128 stands for zero in the data rows.
Here are some points, one per row:
[161  63 139 168 202 154 103 105 104 162  63 146 136 161 139  57 132 149
  88 123 137 186 128 124  93 147 189 174 135  60 166 118 221 113  87  90
 129  88 111 130  23 120  67 124 174  51 133 148]
[109  92 129  82 167 129 118  71  78 124 135 140  87 108  95 111  88 128
 136  64 136 130  38 137 149 112  81  66 138 174 104 131 115  60 166 202
 143  82 188 251  35 156 148 151 172 160 159  92]
[127 132 102  71 168 162 137 203 106 101 129 144 114 177 137 156  53 147
 157 187  66 218  65 114 109 155 168 152  78 154 145 121 118 155  79 113
 199  68 179 142 157 107 159 170  99 162 135 174]
[127 193 141 152 136 153 108 129 131  81 176 156  23  50 195 142  96  85
 158 134 113 183 165 128 133 143 114  70 134  54  96 154 175  87 115  96
 104 121 154 153  78 157 149 218 162 124 129 182]
[174 171 119 165 169  94 151  50  67 167 112 104 105 129 129 153 116 108
 120  63 138  79  86 147  92 127 180  98  93 120  79  75  87  76  84 100
 112  86 174 101 157 131  40 205 111 108  97 126]
[ 85 193 108  82 143  91 108  82 162 121 143 140 141 141 144  91 183 119
  89 139 127 147  72  55 137 148 209 192 134 141 161 175 172 189 145 104
  81 193  82 121 168  87 143 140 140 139 138 117]
[241 103 111 154 149 113 107  96 192 143 104 118 139 120 115 127 152  86
  67 160 176 106 104 114 115 147  98 113 144 106 144  34  86  73 145  99
 116 205 188 137 115 127 134 152 166 127 192 135]
[117 146 117 180 143 161 161 139 118 188  94 135 193  97 109 164 105  91
 129 137  31 169 145  52 148 122 150 101 124 134 139 117 146 141 145 184
  66 200 108  44 114  39 145  27  80 169 131 153]
[106 145 176 176 116  94 120 173 153 141  34  74 122  75 109  60 103 119
  85  85 173 143 107 114 110 149  92 150 171  89  59  98 177 120 100 121
 149 105 147  59 191 122 177 115 130 102 153 152]
[137 143 147 152 130 104  87 180 149  65 186  53 148 181  32 158 158  79
  63 198 122 142 168 125 130 109 123  48 184 103 152 128  63 136 188 125
 129  85  61 123 151 159  94 195 153 168  56 122]
[143 139 129 186 124 124 157 100 211  94 198 111 195 109 149  98 130  98
  89  95 112 149 115 156 107 165 134 175  78 151 194 144 150  66  59 153
 188 112  58  96 101  80 195 115 118 144  75 141]
[ 88 148 193  98 142 100 165 151 135 184 114 170  61 183 119 159 117 219
 125 131  84 188 160 154  55  79 190 178  71 166 137 125 110  88 255 212
 124 143 117 168 105 187 141 110 182 157  48 141]
[155  79  95 141  52 204 154 180  79 137 170 172 112 120 119 207 171 130
 174  79  73 135  86 108  59 123 140  57 110 141 124 108 152 107 193 152
 154  44  83 181 145 154 136 179 129 119 177 100]
[175 154 179 139  60 177  85 112 142  87 163 177  91 207  62 140 121 101
 148  95 185 187 125 112 128  80 168  80  35 176 123 144 181 156 109 125
 117 103 124 136 150 114 136 125 180  76 108 137]
[111 156 173 124  78 157 146 130 173 138  47 196 124 107  73 168 130 212
  75 131  57 146 187 181 146  98 163  91 103 126 208 113 166 142 134 114
 132 165 116 182 119 127 166 125 100 181 170  69]
[124  90 103 149 151 138 114 140 106 127 160  78  95  80 139 117 185 136
 155 119 191  81 115 168 110 156 108 169 136  77 111 102 105 204 144 172
 109 145 191  53  33  86 112 151 165 207 133  25]
[ 52 158 110 166 115 196  54 131 149  95 168 102 158 110 134 138 117 156
 117 176 164  56 109 154 162 109  57 205 178  98 103  65 142  84 144 160
 108 115 154 112 122 124  64 145 121 105 101  58]
[ 65  58 152  42  18 111 220  71  96 122  90 175  86 121 204 192 154 134
 168 181 112  84 110 106 135  53  87 109  93  89 130 224  95  86 168 142
 152 113 124 119 144 110 183 107 144 108  89 127]
[161 116 112 127 113 154 145 153 212 170 128 106 122 244 184 105 119 120
 171 103 192 132  87 140 114 138 167  96 185  83 124 189 160  85  62 134
 138 148  97 116 101  93 105 127  89 140 162 125]
[174  68 120 146 192 157  78 112 154  91  76  99 210 142 183 126 168 169
 129 146 133 132 159 132  88 111 109 131  90 151  85 174 121 117 114  82
 122 200 133 167 160  57 153 109  43 147  99 101]
[ 74  48 197 185  58 117  66 150   6  93 192  54  86 106 182  45 123 142
 145 119 129 112 119 138 192  66  84 163 189 109 173  46   0  96 128 180
  81 180 140 142 211 206 119 130 151 179 106  48]
[143 155  85 148 112  66  91 130 141 210 170 112  89 147  95  72 149 170
 142 142  67 135 151 169 122 108  84 114 111 131  82 145 159 100 113  62
 126  81 100 145  95  99  81 185 138  71 192  98]
[170 167 122 100 147 134  87 104 146 134  96 102 187 152 144 150  71 154
 140 102 137 101 120  72  92 187  42 107 121 111 160 151 151 166 108 169
  85  98 111 106 112 214 115 176 148  95 171 143]
[ 88 104  40 177 149 124 184 136 150 105 156 137  97 127 122 110  35  75
 174 139 183 134 112 159 159  75  83 138  87 137 127 164  31 154 183 110
  91 126  15 147 212 153 147 132 136 114 114  92]
[161 118  81 147 147 111 100 185 181 100  77 126 115 130 177 133 164  98
 118 151  83  44 124 137 209 207 199  81 117 169 103 102 143 155  90 120
 138  80  85 150 137  99 149  83 159  45  97 137]
[ 56 171 174  94 150 145 171  93 138 160  67 105 121 124  82  87 202 127
 193 215 128 159 120 103  88 134 163 154  66 187 138 111 120 106  74 119
  99 120  94 116 118 166 193 108  96 157 164 130]
[144 118 140  32 116  69 164  73 125 121 175 159 142  83 125 143 156 185
 106 173 112 220 166 165 165 164 145 103 155 150 109 125 132 162 129 175
 117 125  85  93 163 112 101  42  72 140 172 193]
[137 127 147 163 102 123 126  92 133  71 145 100  71 122 168 120 132  93
 210 140 103 123 178 114 155  18 141 139 161 193 149 179  79 180 179 215
 215 119 174 187 151 214  44 165 164 143 167 117]
[ 93  96 133 114 141 160 120 148 138 119 148  68 114 140 103  90 117  75
  96 110 139  30 108 161 111 158  62 102 129  85 180 150 132 190 149  71
 127 140 173 113 159 110  73  81  90 142 108 210]
[114 110  59 123  53 199 115 139 164 255 140 169 139  86 141 133 198 188
  92 136 129 128 112  76 158 109 111 184  99 168  97 159  92 144  79 112
 163 168 139 141 140 154 150  69 144 183  84 211]
[102  79 115 141 111 103 195 115 127 112 129 184  67 130  98 201 165 112
 121 142 141 165 137  87  88 152  99 104  97 163 160 109 151 135  85 127
 119 144  82 160 105 140  95 255 109  54 136 183]
[188 127 128  84 148 125 184 118 101 103 126 197 153 115 141  40 122 142
 116 149  86  72 113 124  89  56 147 117  94 138  35  77 235 145 121 110
 140 136  82 131 134 180 135 127 120 164 123 172]
[143 117  36 108 171 102  59  65  82 139 131 114  89 165 143 114 123 114
 144  85 167 129 171 165 180 146  76  83 162 131 172  73 196  96 161 104
 132  62 171  88 165 122 130 171 138 166  99  99]
[151 173  62 145  83  78  23 145  35  79 107 115 154  97 141 100 113 106
 140 208 172  70 116 150  67 146 109 163 127 102 194 115 108 123 104 146
 138 178 128  98  91 141 131  41  52  94 117 139]
[180 165  50  44 171 180 186 152 136 115 140 126 122 155  85 149 169  80
  97  98 109 128 138 200 120 100 113 186 136  90 133 184 123 121  49 120
 115 123 189 138 134 125 128 119 160  38 184 100]
[111 176 112 150 153 154  93 120  88  68 160 100 152 178 125 123 125 196
  91  41 144 153 137 134 163 102 177 102 229 169 142  79  68 160 158  59
 163 110 132  59  29 167 117 191 103  59 148 147]
[166 186 200 206 157 114 174 120  90 132 115 149 115 142 156 101 158 157
  93 185 153  84 121  83 142 167  53 183 181  83 170 147  29 141 152 115
 140 141 118 139 186  61 160  46 123 169 119 118]
[163  83 196  98 100 121 101 116  80 140 114  90 144 109  81 127  49  73
 113 146 138  51 175  53 153 166 112 219 181 122  91 190  95 136 127  62
 141 152 127 116  80 122 171  93  85 140  94  80]
[ 43 121 130 117 101  63 113 108 190 110 155 254 195 149 125 121 126 140
 187  80  93 141 180  97  92 136 177 120  82 113 130 126 137 157 127 101
 142  86 198 155  83 135 104 102 129 130 118 131]
[134 126 146  95 162 130 122 183 151  95  50 163 182  87 136 125 184 129
 137 113 171 115 159 101 178 149  93 172  79 135 107 147 113  81 114  91
 182 174  82  38 115 126  81  91 129 164 121 125]
[110  81 117 169 122  95 138 147 122 158 141 113 182 102 144 195  81 153
  84 132 154 107 138 191  86 120 171 115 107 184 156 141 193 119 115  92
 118 131 137  77 170 104 166 106 200  98 195 171]
[100 130 192 125 126 146 167 107 105 180 156 154 144 162 103 186 150 110
 159 100  81 192  87 130 179 205 161  82 100 139 117 116 200 135 161 158
 202 202 148 154 141 228 157 113 109 100  85  89]
There is one direction along which these points spread out most. Take the direction at right angles to it along which they spread out most. Then take the direction at right angles to both along which they spread out most. Go by this last direction. For each point below, how far along it does it lie, from 0 to 99? 50 is the average, and the first point above lies past it. One standard deviation of the points above along it is 16.
[161  63 139 168 202 154 103 105 104 162  63 146 136 161 139  57 132 149
  88 123 137 186 128 124  93 147 189 174 135  60 166 118 221 113  87  90
 129  88 111 130  23 120  67 124 174  51 133 148] 81
[ 65  58 152  42  18 111 220  71  96 122  90 175  86 121 204 192 154 134
 168 181 112  84 110 106 135  53  87 109  93  89 130 224  95  86 168 142
 152 113 124 119 144 110 183 107 144 108  89 127] 15
[144 118 140  32 116  69 164  73 125 121 175 159 142  83 125 143 156 185
 106 173 112 220 166 165 165 164 145 103 155 150 109 125 132 162 129 175
 117 125  85  93 163 112 101  42  72 140 172 193] 36
[161 118  81 147 147 111 100 185 181 100  77 126 115 130 177 133 164  98
 118 151  83  44 124 137 209 207 199  81 117 169 103 102 143 155  90 120
 138  80  85 150 137  99 149  83 159  45  97 137] 62
[102  79 115 141 111 103 195 115 127 112 129 184  67 130  98 201 165 112
 121 142 141 165 137  87  88 152  99 104  97 163 160 109 151 135  85 127
 119 144  82 160 105 140  95 255 109  54 136 183] 60
[137 127 147 163 102 123 126  92 133  71 145 100  71 122 168 120 132  93
 210 140 103 123 178 114 155  18 141 139 161 193 149 179  79 180 179 215
 215 119 174 187 151 214  44 165 164 143 167 117] 35
[241 103 111 154 149 113 107  96 192 143 104 118 139 120 115 127 152  86
  67 160 176 106 104 114 115 147  98 113 144 106 144  34  86  73 145  99
 116 205 188 137 115 127 134 152 166 127 192 135] 65
[110  81 117 169 122  95 138 147 122 158 141 113 182 102 144 195  81 153
  84 132 154 107 138 191  86 120 171 115 107 184 156 141 193 119 115  92
 118 131 137  77 170 104 166 106 200  98 195 171] 57
[143 117  36 108 171 102  59  65  82 139 131 114  89 165 143 114 123 114
 144  85 167 129 171 165 180 146  76  83 162 131 172  73 196  96 161 104
 132  62 171  88 165 122 130 171 138 166  99  99] 72
[166 186 200 206 157 114 174 120  90 132 115 149 115 142 156 101 158 157
  93 185 153  84 121  83 142 167  53 183 181  83 170 147  29 141 152 115
 140 141 118 139 186  61 160  46 123 169 119 118] 26
[161 116 112 127 113 154 145 153 212 170 128 106 122 244 184 105 119 120
 171 103 192 132  87 140 114 138 167  96 185  83 124 189 160  85  62 134
 138 148  97 116 101  93 105 127  89 140 162 125] 65
